Here are some numbered points:
{ 1.4,  2.3,  0.6, -1.1,  0.4,  0.5, -0.6, -0.6,  0.0,  1.0,  0.1, -0.2, -0.2,  0.9, -1.1, -1.1,  0.1,  1.4,  0.8,
 -1.1,  0.3, -1.2, -0.6,  1.0} 0
{-1.6,  0.6,  0.3, -0.2, -0.2,  0.0, -2.1,  0.7, -0.2,  0.6,  1.3,  2.0,  1.2, -1.0, -0.9,  0.1, -1.3,  0.2, -2.3,
 -1.3,  0.3, -1.2, -0.6,  0.9} 1
{-0.3,  0.9,  0.2, -0.9,  0.2,  0.3, -1.7,  0.5, -0.3,  0.9, -1.2, -1.9, -0.9,  0.4, -1.9,  0.2, -0.7,  0.1,  0.2,
 -1.6,  0.1, -0.8, -0.7,  0.9} 2
{-0.5,  0.4,  0.5, -1.0,  0.2, -0.5, -2.3,  0.6, -0.1,  0.5,  0.0,  0.6,  0.8, -0.6, -0.3,  0.3, -1.1,  0.4, -1.7,
 -1.4, -1.5,  0.9,  1.0,  1.4} 3
{ 0.9,  0.6,  0.5, -1.0,  1.8, -1.5,  0.9, -0.7,  0.1,  0.1,  0.5, -0.1,  3.2, -0.2,  1.7,  0.0,  2.0,  0.5,  0.1,
  1.8,  0.7,  0.4, -0.4, -0.9} 4
{-1.4, -2.0, -0.7,  1.7, -1.3,  0.8,  0.9,  0.9, -0.2, -1.0,  0.1,  0.5,  0.1,  1.9, -0.3,  0.7,  0.4,  1.3, -0.7,
 -1.0,  0.2, -1.1, -0.8, -0.4} 5
{-1.4, -1.0, -0.2,  0.8, -1.2,  0.3, -1.3,  1.0, -0.4, -0.3,  0.8,  1.4, -1.5, -0.8, -0.6,  0.1,  0.5,  0.1, -0.2,
 -1.3, -1.5,  0.9,  1.6,  1.8} 6
{-1.8, -1.8, -0.6,  1.8, -1.0, -0.3,  0.0,  0.8, -0.4, -1.0, -1.2, -0.5,  0.4,  1.6,  1.3,  0.0,  0.3, -2.3, -0.3,
  1.9,  0.9,  0.3, -0.5, -1.4} 7
{-1.2,  0.4,  0.0,  0.4, -0.7,  0.1, -2.1,  1.4,  0.1, -0.3,  0.6, -1.1, -0.9, -1.0, -0.8, -0.2, -1.5,  0.2,  2.3,
  3.1,  1.5,  0.1, -0.1,  1.0} 8
{ 0.6,  1.3,  0.5, -1.4,  1.9, -1.1, -0.8, -0.2,  0.2,  0.9,  0.3, -0.9, -1.1,  1.7, -1.4,  0.2, -0.7,  0.7,  1.3,
 -1.2,  0.5, -0.7, -1.0,  0.5} 9
{ 1.2, -1.1, -0.1,  0.6, -0.2, -0.4,  2.3, -0.9,  0.1, -1.4,  1.7, -0.6,  0.0, -0.8,  1.6,  0.2,  0.4, -1.8,  1.9,
 -1.1, -1.2,  0.8,  0.8, -1.6} 10
{ 0.7,  0.0, -0.8,  0.4, -1.6,  2.2,  1.3, -0.7,  0.0, -0.2,  1.1, -0.5, -0.4, -0.9, -0.1,  0.2,  0.0,  1.8,  1.6,
 -1.1, -1.4,  0.6,  0.8, -0.1} 11
{-0.8,  0.6,  0.7, -1.1,  2.0, -1.2, -2.5,  0.6, -0.1,  0.7, -0.7, -1.1, -0.4,  0.2,  1.4,  0.3,  1.2,  0.4,  0.8,
  2.3,  1.2,  0.1, -0.5, -0.7} 12
{ 0.9, -1.1,  0.1,  0.6,  0.1, -0.3,  2.5, -0.7,  0.2, -0.8, -0.9,  0.8,  2.0, -0.4,  1.3,  0.0,  0.5, -1.8, -0.4,
 -1.1,  0.3, -0.9, -0.4, -1.7} 13
{-0.5, -1.2, -0.6,  1.2, -1.3,  0.3,  1.3,  0.3, -0.3, -1.3, -1.8, -0.9, -0.3,  1.1,  0.7,  0.3,  0.4, -1.5,  0.1,
  2.5,  1.0,  0.3, -0.1, -1.6} 14
{ 0.8, -0.9, -0.7,  2.0, -1.0, -0.1,  2.6, -0.3,  0.1, -1.0,  1.0, -0.3,  1.9,  0.5,  1.7,  0.1,  1.7,  0.4,  0.8,
 -1.0,  0.2, -0.6, -0.9, -1.0} 15
{-0.1,  1.3,  0.6, -1.6,  1.7, -1.0, -2.7,  0.5,  0.1,  0.8,  1.5,  0.0,  0.2,  1.3, -1.3,  0.1, -0.9,  0.5, -0.3,
  2.5,  0.9,  0.1, -0.2,  0.7} 16
{ 0.8, -0.3, -0.5,  0.7, -1.3,  1.0,  1.2, -0.8,  0.0, -0.2, -1.6,  0.4, -0.2, -1.1, -1.3, -0.5, -1.1, -0.6, -1.7,
 -1.4,  0.3, -1.1, -0.9,  0.7} 17
New points follow, each followed by the numbers of its three nearest points above, looking only along the 4 directions in which the numbered points spread most, nearest first.
{ 0.3, -0.9,  0.0,  0.2, -0.2, -0.2,  2.4, -0.8,  0.3, -0.8,  0.3, -0.5,  2.2, -0.2,  1.3,  0.1,  0.3, -1.8,  0.3,
 -1.2, -1.5,  1.0,  1.0, -1.6} 15 13 10
{-0.4,  0.6,  0.0, -0.4, -0.9,  1.1, -2.2,  1.1,  0.0,  1.0,  1.1,  0.6,  0.9, -0.9, -2.2, -0.3, -1.1, -0.3, -1.6,
 -1.5,  0.1, -1.1, -0.2,  1.1} 3 1 2
{-1.0,  0.9,  0.8, -1.0,  0.8, -0.1, -2.1,  0.4, -0.5,  1.0, -0.8,  0.8, -2.1,  0.5, -1.6, -0.2, -0.2,  0.1,  0.1,
 -1.0, -0.9,  0.9,  0.6,  0.5} 2 3 9
{ 1.0, -0.5, -0.6,  1.4, -1.5,  0.8,  2.1, -0.6,  0.4, -0.8, -0.2, -0.6, -2.5,  0.1, -0.4, -1.1, -1.1, -1.0,  0.3,
 -1.0,  0.1, -0.8, -0.8,  0.4} 11 5 17
{-0.2,  0.7,  0.7, -1.6,  2.4, -1.3, -1.9,  0.0,  0.2,  0.7,  0.2,  0.4, -0.1,  0.7,  1.0,  0.7,  0.0,  0.6,  0.2,
 -1.0, -1.0,  0.7,  0.9, -0.1} 9 0 2
{-1.5,  0.5, -0.4,  0.0, -1.3,  1.7, -2.0,  0.8, -0.4,  0.7,  0.2,  0.3,  0.5, -1.1, -0.4,  0.3, -0.1,  2.2, -1.1,
 -0.9,  0.0, -1.0, -1.0,  1.3} 3 6 2
{-0.5, -0.4, -0.1,  0.7, -0.9, -0.4, -0.2,  1.0,  0.0, -0.8, -0.4,  0.4,  1.8, -0.7, -0.3,  0.2,  0.0, -0.3, -1.0,
 -1.4, -1.4,  0.7,  1.6,  2.2} 17 5 6
{-0.9,  0.3,  0.0,  0.3, -0.4,  0.0, -1.7,  1.1,  0.1,  0.7,  0.5, -0.8, -0.8, -0.9,  1.0,  0.1, -0.6,  0.7,  1.8,
 -1.5, -1.8,  0.8,  1.7, -0.1} 2 6 11
{ 0.7,  0.5,  0.4, -0.3,  0.3, -0.3,  0.5, -0.2,  0.1,  0.4, -0.8, -1.6,  1.1, -0.7,  0.6,  0.3, -0.9,  0.6,  1.8,
  2.7,  1.4,  0.4,  0.5,  2.0} 12 9 8
